In the data rows, 128 means zero.
Each row below has a hidden score, from 0 to 30, with 15 about the middle. What is it? The score is a weighted sum of the row's numbers plus the product of two more (or one squared), each taken from its middle value.
[ 98 130  91 109 146 109 111 133 121  92 141 134 119 105 141 118 155 115
 143 150 144 146 140 134]: 9
[124 125 132 121 117 147 107 118 140 107 127 146 118 121 152 102 114 129
 134 148 153 143 156 139]: 13
[156 118 148 112 133 152 123  95 106 125 135 162 118 144 135  94 111 162
 146 135 135 136 128 113]: 17
[127 158 120 116 150 105 142 148 108 133 122 115 148 148  89 159 126  92
 162 125 112 108 147 132]: 13
[110 122  96 114 138 116 126 128 127  92 145 137 129 118 115 141 151 106
 160 138 135 131 113 127]: 17
[158 112 164 178 130 129 111 154 126 146 121 118 107 142 114 141 116 116
  94  81  94 101 106 101]: 10
[110 134 120 141 153 126 122 156 138 124 160 111 112 117 121 164 149 103
 117 122 115 131 116 138]: 14
[116 136 121  91  93 123 147  90 122 134  93 140 161 137 147  99 107 139
 149 168 166 133 162 158]: 18
[100 124 101 142 126 104 108 132 135 111 125 105 128 100 152 130 161 107
 113 130 149 137 115 148]: 10
[117 129 118 131 131 136 122 127 147 118 138 124 125 114 149 124 138 122
 132 135 146 148 135 137]: 15
[114 119 117 127 103  91 139 120 114 132  92 110 146 124 135 126 129 126
 120 132 135 121 124 144]: 12
[ 99 144  98 118 149 112 123 146 137 117 145 116 131 112 129 146 153 105
 131 136 128 140 131 144]: 16
[121 123 133 129 125 132 100 118 134 110 129 136 117 123 145 115 119 122
 130 137 147 129 139 149]: 11
[134 125 140 156 129 135 125 139 147 143 141 107 120 122 132 146 137 130
 103 102 112 139 106 125]: 15
[135 127 138 153 110 124 137 138 143 151 127 105 130 123 132 140 136 133
  96 102 111 133 103 122]: 19
[122 137 125 144 130 131 123 140 154 134 146 121 119 108 140 145 140 126
 111 125 126 144 118 133]: 18
[ 99 141 102 113 161 109 132 154 128 114 151 115 132 117 122 151 157  96
 136 142 126 130 142 139]: 16
[145 131 127 121 148 163 112 123 111 119 153 148 116 134 127 114 121 141
 143 135 135 139 156 114]: 10
[128 120 124 146 147 138 106 153 126  99 136 143 102 147  87 152 119  70
 145 113 105  89 129 118]: 13
[133 127 120 102 119 157 117  90 119 111 129 168 124 118 166  76 119 174
 140 162 162 167 147 118]: 16
[137 144 134 134 170 121 123 160 106 130 136 123 121 154  78 166 117  91
 150 111  96  82 138 125]: 11
[164 115 151 117 122 158 129 110 127 123 132 170 111 151 116 106 108 149
 141 123 117 121 122  95]: 17
[162  90 163  94  84 130 150  67 140 112  94 188 121 144 153  69 109 184
 144 138 142 134  79  97]: 19
[ 90 122  92 121 116 111 149 118 164 135 129 102 147  78 185 125 181 164
  99 148 158 191 104 151]: 15
[114 136 110  74  75 127 163  77 104 141  68 135 175 141 137  90  99 149
 152 184 178 125 175 155]: 25
[102 114 106 121  82  83 162 100 127 143  82  96 175 101 162 111 150 152
 108 146 154 152 118 157]: 14
[156 135 162 164 139 163 123 166 164 138 164 136  97 151  91 169 110 122
 123  92  86 104 115  97]: 11
[118 125 118 107 164 112 135 127 113 109 144 131 122 112 132 122 148 131
 135 136 125 142 124 125]: 16
[149 128 155 156 140 153 128 157 157 149 152 119 109 140 113 160 120 129
 109  94  95 126 109 105]: 14
[108 111 116 143 114 110 136 121 139 136 128  95 138  95 166 122 164 149
  91 125 144 168 100 134]: 15
[121 129 115 121 117 124 119 104 127 118 121 127 132 121 150 112 130 127
 124 144 156 149 141 147]: 20
[188 144 145 128 135 201 108 121  94 149 152 170 111 169 110  96  94 160
 136 121 117 125 168  76]: 16
[151 139 147 108 124 156 134 103 108 155 123 145 136 168 110 114  88 153
 142 141 131 102 162 125]: 27
[ 83 131 109  97 137 106 122 110 133  80 131 131 133 101 158 120 146 122
 146 164 159 148 141 160]: 13
[ 99 138  92 113 124 102 132 135 128 120 120 111 149 115 128 140 146 103
 143 147 140 128 136 150]: 13
[169 129 157 106 106 164 142 105  88 153 102 165 135 187  92 112  71 138
 156 137 122  81 164 116]: 19
[145 129 154 165 122 144 147 156 160 172 154 108 113 123 122 167 143 153
  87  91  95 150  90 106]: 15
[113 131 123 127  88  96 154 115 126 154  79  96 166 116 148 120 137 141
 110 134 141 133 123 138]: 16
[168 122 166 126 124 173 112 108 122 124 140 170 103 154 126  90  91 149
 141 124 124 124 141  99]: 15
[114 133 110 130 143 132 108 144 134 107 145 136 114 123 127 146 125  95
 132 130 127 121 133 131]: 18
[131 115 139 160 129 132 135 145 143 143 139  97 118 123 130 151 142 133
  94 104 110 145 100 123]: 14
[119 121 135  96 116 144 121  92 143 107 134 158 125 124 165  88 111 159
 145 163 162 163 150 137]: 13
[133 117 133 171 130 116  98 149 130 128 117 115 107 125 130 137 134  98
  93  98 117 115 109 121]: 16
[122 117 103  74  95 132 137  58 112 112 110 166 146 115 182  54 142 197
 146 181 179 174 133 130]: 17
[104 127 106 119 110 106 127 106 119 132 101 109 148 101 168  98 141 148
 112 152 169 151 138 152]: 17
[ 93 128 101  91  83 105 150  81 116 132  85 115 173 114 171  89 134 150
 135 184 182 151 160 171]: 14
[128 126 112 113 145 116 141 126 116 108 135 140 140 129 102 137 145 112
 162 126 121 123 113 111]: 21
[116 142 123 120  70  91 164 113 128 162  53 105 172 121 148 103 124 137
 108 133 145 123 133 131]: 25
[150 122 157 119 138 165 124 108 132 114 143 168 109 146 133 103  94 156
 143 136 133 134 141 111]: 13
[139 132 143 148 117 126 138 137 147 152 127 120 128 124 130 147 131 142
 104 109 115 139 102 127]: 17
[148 138 153 114 112 148 142 117 125 146 110 150 134 172 104 123  77 126
 143 132 120  92 159 116]: 18
[127 116 125 156 127 116 116 143 133 135 131 101 114 114 136 145 144 113
  98 106 117 137 101 129]: 17
[115 125 115 130 125 109 135 140 111 117 130 110 142 132 110 150 126 102
 145 128 121 111 122 148]: 10
[132 122 136 140  98  99 149 118 122 158  89 104 152 118 138 125 132 133
 109 115 128 130 111 143]: 18
[127 124 131 150 127 131 134 132 152 146 138 106 125 115 148 140 145 150
  92 115 125 154 104 132]: 16
[142 122 139 167 125 125 118 149 138 144 120 116 113 124 134 150 129 120
  94  93 110 127  96 111]: 16
[137 121 125  77  99 135 155  78  94 133  96 154 161 153 129  88 102 156
 163 169 159 119 157 137]: 16
[153 127 157 163 131 156 113 157 140 142 140 127 105 147 110 145 108 113
 113  94 100 111 131 117]: 10
[137 124 130 165 124 115  86 146 112 124 113 118 109 126 123 141 131  93
 114  96 118 100 115 130]: 12
[149 138 141 154 169 135  94 170 116 125 146 134  94 156  85 162 104  83
 130  98  93  82 137 108]: 15
[137 128 145 139 120 125 144 136 121 151 114 114 137 142 115 128 114 126
 113 111 116 115 131 126]: 16
[118 106 126 125  79  81 171 103 118 141  82 112 168 121 140 126 135 147
 117 137 135 136 110 156]: 10
[133 179  90 120 137 136  99 162 176  94 137 196  96 118 110 138 148 105
 146 127 117 114 127  88]: 25
[137 132 141 139 130 152 133 146 149 135 140 124 123 134 118 143 119 135
 121 116 115 135 133 122]: 14
[145 107 146 177 124 123 100 148 116 146 120 108 107 123 126 138 134 117
  94  86 109 111  91 119]: 15
[122 139 119 126 158 126 100 147 117 107 143 129 107 124 119 135 129 101
 139 130 127 119 139 137]: 14
[113 120 111 120 105  96 155 111 109 133 100 115 163 126 132 129 129 138
 132 145 142 128 127 161]: 8
[169 122 171 172 153 152  89 159 122 127 138 138  87 159  89 147  83  95
 123  83  91  77 128 109]: 12
[180 109 150 125 121 158 136 109 108 129 138 164 116 150 105 103 123 155
 145 107 111 131  98  71]: 21
[ 91 129  98 122 116 110 137 134 155 120 133 111 140  99 154 130 158 129
 111 148 143 156 129 137]: 22
[142 134 145 150 146 128 126 159 119 138 123 124 125 166  73 162 100  77
 151  98  91  68 133 113]: 7
[140 143 131 102 131 133 135 108 102 132 118 136 150 150 117 115 108 134
 165 146 139 107 155 143]: 10
[155 128 151 151 152 177  91 147 116 136 164 145  95 148 109 128  98 120
 129 118 107 111 160 110]: 8
[181 120 177 198 146 149 109 177 134 157 141 115  90 156  83 168 104 105
  91  51  63  84  99  80]: 12
[146 127 147 145 145 166 106 149 136 115 166 140  99 145 106 143 103 108
 135 111 107 113 139 119]: 16
[129 128 129 150 124 118 128 135 152 145 134 114 126 109 143 139 148 144
  93 105 115 144  98 120]: 16
[159 123 165 176 126 139 116 156 131 148 137 118 103 137 113 144 115 123
  97  81  94 110 104  97]: 13
[ 63 129  75  98 105  85 156  87 171 144 125  99 165  60 212 102 192 181
  83 176 182 217 108 159]: 28
[132 124 129 159 129 123 113 137 142 144 126 110 121 114 144 144 147 144
  95 106 121 142  89 122]: 25
[113 141 120 129 182 110 115 170 100 112 151 103 114 127 105 161 137  87
 131 119 107 112 138 136]: 11
[121 116 102 102 143 111 138 116 115 111 137 135 132 102 144 111 166 145
 141 141 136 157 115 114]: 15
[146 113 167 109 114 153 125  97 145 112 125 173 108 148 133  99  86 146
 146 138 133 121 131 122]: 17
[130 110 140  86  94 129 134  82 133 108  97 172 129 137 145  84 102 155
 153 164 158 121 131 145]: 17
[ 91 117  89 131 117 112 125 129 146 110 128 104 137  86 167 129 172 133
 108 145 153 162 111 153]: 12
[135 135 140 141 125 142 127 131 154 142 141 121 125 132 127 140 116 138
 117 116 117 132 125 129]: 15
[113 125 114 126 158 132 115 140 113 104 162 119 117 125 115 137 138  99
 138 127 118 126 136 129]: 18
[139 125 115 102 132 142 138 108 102 131 130 142 145 137 123 106 129 147
 150 147 138 136 148 120]: 13
[ 98 140  93  97 145 105 141 129 116 123 122 115 160 116 125 136 144 121
 155 155 145 135 148 138]: 11
[160 127 156 120 128 175 115 105 125 128 149 169 106 149 133  92 104 155
 139 130 130 136 146 101]: 15
[172 117 185 162 146 170  90 146 113 123 141 146  82 172  92 130  62 106
 129  94  99  85 147 110]: 14
[122 130 127 141 129 136 153 142 172 150 156 101 134 107 146 154 158 162
 100 117 115 162 100 125]: 16
[134 143 149 135 117 126 150 153 110 154 104 114 154 167  69 158  96  91
 161 120 104  70 157 118]: 8
[ 99 143 103  93 112  97 163 112 112 140  82 117 181 123 131 123 134 119
 163 172 156 124 162 154]: 12
[127 129 126 113  85  99 154  99 111 149  71 120 164 137 133 117 114 136
 133 138 143 114 136 152]: 18
[156 124 162 119 139 163 112 113 134 120 142 159 102 151 123 112  89 138
 144 127 130 119 146 120]: 16
[149 105 156 179 127 128  88 143 107 131 124 108  97 133 116 131 120 108
 104  84 108  99 115 119]: 8
[121 116 130 157 119 121 122 132 144 136 120 108 123 107 156 123 151 134
  89 120 133 149 108 122]: 14
[145 119 154 149 146 153  84 132 110 103 132 148  90 145 119 112  93 103
 137 121 128 101 153 120]: 9
[108 134 105 119 158 128 129 145 128  91 155 139 113 120 111 145 145 105
 144 130 121 128 122 116]: 27
[151 151 155 146 156 174 133 149 162 153 171 138 110 132 113 146 114 155
 113 108 104 144 136 115]: 18
[142 126 141 156 115 117 118 146 127 146 115 117 120 138 115 145 118 108
 110  99 109 108 112 120]: 16
[141 121 141 164 122 128 127 145 149 148 132 109 115 123 131 152 138 127
  97  97 108 133  96 116]: 14
[ 87 134  92 110 112  90 133 112 126 114 101 107 148 101 158 124 149 119
 128 157 160 140 142 157]: 14
[108 135 118 109 166 110 119 136 114 108 147 122 117 114 135 128 136 120
 135 141 133 135 135 141]: 15
[152 130 153 130 142 176 105 120 121 126 158 149 105 147 131 104  97 142
 134 130 128 135 166 117]: 11
[207 126 220 187 170 189  82 173 118 144 161 157  57 204  50 168  37  81
 135  50  51  43 136  90]: 16
[108 129 106 114  76  76 163  97 117 147  73 104 178 110 156 115 145 143
 125 145 157 143 117 168]: 14
[128 122 141 139 136 142 119 131 148 123 136 130 113 121 139 133 116 137
 114 128 130 141 128 131]: 15
[113 144 103  63  75 121 139  72 124 122  61 175 161 130 158  65 113 156
 159 193 193 128 165 145]: 28
[162 136 171 158 150 177 109 155 148 146 165 136  98 154 103 144  95 125
 120  97  95 114 138 108]: 12
[129 121 136 157 133 126 101 139 131 128 134 116 110 122 133 142 133 115
 114 107 123 119 109 140]: 11
[120 134 117 150 127 126 119 155 153 131 142 113 120 118 128 150 147 115
 112 111 113 127 112 126]: 11
[128 133 146 142 156 133 110 142 133 116 143 134 101 136 116 140 111 113
 134 123 117 106 135 130]: 9
[165 127 166 177 142 134 136 159 138 161 140 113 108 148  99 169 117 128
  97  69  75 108  90 102]: 14
[106 127 100 122 116 131 122 127 141 106 133 123 134 106 154 122 143 124
 126 151 154 155 139 144]: 22
[148 136 151 151 148 155 119 146 147 143 157 127 109 134 119 154 120 138
 120 108 110 131 127 121]: 10
[112 139 116 133 155 125 117 154 138 121 149 115 119 124 122 149 142 107
 123 123 123 130 125 137]: 13
[107 127 110 142 124 127 128 136 154 121 150 109 125 105 144 145 158 123
 113 127 134 148 109 136]: 21
[143 140 134 104 119 142 145 107  99 135 108 142 148 159 105 116 102 136
 161 148 137 111 156 124]: 16
[132 136 138 117 128 142 143 130 141 134 134 149 125 143 117 138 104 129
 139 133 122 120 144 131]: 15
[101 121 102 126  97 108 146 113 147 136 120  94 157  89 175 116 165 163
 102 144 155 174 110 151]: 15
[191 118 169 118 117 169 127  99 106 141 125 185 104 166 115  91  91 178
 138 116 113 114 121  73]: 22
[152 126 136 114 130 163 116 104 113 125 138 161 116 140 139  87 113 162
 135 135 136 143 146 105]: 16
[103 121 107 141 140 109 105 136 130 108 130 108 122 112 142 138 144 102
 123 128 137 131 122 142]: 9
[145 100 133  90  91 142 136  65 112 118 111 174 126 125 166  54 129 194
 140 154 161 159 112 104]: 17
[115 136 115 123 153 126 118 146 137 107 158 125 112 121 125 144 136 106
 136 131 124 129 135 137]: 14
[ 61 121  62  82  71  59 154  79 127 116  71  99 194  76 190  87 173 137
 130 191 191 174 135 186]: 20
[117 124 134 133  93 103 146 122 124 154  73 100 156 117 140 111 128 143
 106 128 136 114 127 136]: 13
[150 114 173 148 127 141 128 145 145 144 136 131 112 154  96 145  92 119
 116  97  99 103 121 122]: 14
[144 128 148 161 137 146 109 149 151 148 149 123 104 133 113 147 111 115
 105 101  97 120 119 112]: 19
[103 141 109 115 123 101 145 131 132 137 106 114 149 119 130 140 137 121
 128 141 136 131 133 145]: 18
[ 78 140  71 104 143 101 117 143 119  95 138 118 129  93 145 133 164  98
 146 156 155 145 136 158]: 13
[133 149 135 135 146 163 128 145 164 136 161 137 112 131 122 143 127 140
 123 126 117 143 139 126]: 15
[106 130 106 130 169 120 124 156 131  92 166 129 117 112 113 159 157 101
 145 131 118 127 115 132]: 16
[161 126 164 118 127 167 127 116 135 127 136 173 112 159 115 115  88 151
 143 131 120 116 142 108]: 13
[125 145 125 108 100 103 164 118 105 158  69 106 182 149 108 123 104 130
 147 143 135  99 160 143]: 14
[192 121 159 133 124 189 113 101  96 145 149 169  99 167 120  89  97 170
 131 118 114 124 145  74]: 15
[127 101 138  81  70 113 149  60 144 100  89 181 131 115 174  67 126 183
 141 163 169 162  94 130]: 22
[150 123 154 170 129 133 131 151 149 161 142 108 113 127 121 158 136 140
  91  86  94 127  89 108]: 13
[ 99 129 106 121 103  91 138 116 125 143  87 100 157 108 157 114 140 132
 120 147 156 137 134 150]: 14
[ 92 123  90 121 142 114 109 141 130  88 151 120 122 106 132 140 154  93
 145 145 137 137 130 149]: 13
[148 106 150  96 107 141 154  83 115 126 107 157 145 154 125  93  98 160
 155 144 139 113 125 114]: 15
[125 140 136 136 137 142 143 134 162 154 144 110 132 110 150 146 143 159
 109 125 122 160 111 128]: 16
[147 143 153 137 134 154 124 136 129 137 137 135 121 153 105 139  99 123
 137 115 112 105 145 125]: 12
[ 99 105 103 107  60  70 181  85 110 136  73 102 185 105 168 117 150 158
 124 154 158 152 108 171]: 11
[146 125 149 159 131 129 111 145 125 134 133 116 110 130 123 143 116 111
 109  98 109 116 110 113]: 16
[121 128 121 111 138 132 120 127 131 117 147 138 124 130 129 123 126 125
 143 139 127 139 140 141]: 12
[142 128 130  85  87 140 147  85 115 132  93 161 151 158 127  92  92 146
 158 164 155 109 167 141]: 15
[132 123 126 125 174 133 128 140 104 114 161 132 114 130 114 138 135 126
 136 119 110 133 130 108]: 11
[ 91 142  95  78 106  98 158  98 114 132  82 124 179 122 138 102 135 135
 163 188 170 131 166 158]: 14
[ 85 142  77  87 133 110 137  99 123  99 132 129 150  92 162 109 161 128
 145 173 177 167 142 156]: 28
[178 136 177 144 159 191 106 133 124 136 159 164  87 172  97 122  77 140
 136 100  98 109 151  93]: 18
[104 130 106 118  82  87 165 105 134 147  79  98 176 103 164 114 154 155
 111 141 151 152 113 147]: 16
[115 137  97 101 167 103 127 129 111 104 141 136 125 102 129 122 161 125
 138 132 131 145 117 122]: 21
[176 102 158 104  87 151 141  73 113 132 108 182 123 145 146  61 123 192
 139 122 130 141  93  73]: 18
[178 137 152 119 127 178 124 119  84 155 119 149 131 186  87 106  73 143
 149 131 120  91 172 105]: 25
[101 114 110 142 118 101 118 124 133 121 113 105 129  95 159 121 157 132
 103 132 147 145 110 140]: 11
[148 122 135 140 105 121 128 121 125 141 104 133 136 139 124 126 115 125
 125 116 122 113 124 129]: 13
[145 118 146 168 126 127 122 144 140 146 127 105 115 124 135 144 137 133
  93  92 109 135  94 112]: 14
[141 129 143 117 126 156 117 107 126 116 135 159 116 142 133 104 105 142
 145 142 140 129 153 122]: 12
[158 139 144 131 151 156 114 148 120 130 148 149 110 157  87 143 104 107
 141 107  98 101 142 102]: 17
[ 99 129  93 112 171 109 123 146 109  99 164 108 123 114 120 149 157 100
 139 132 125 135 130 143]: 13
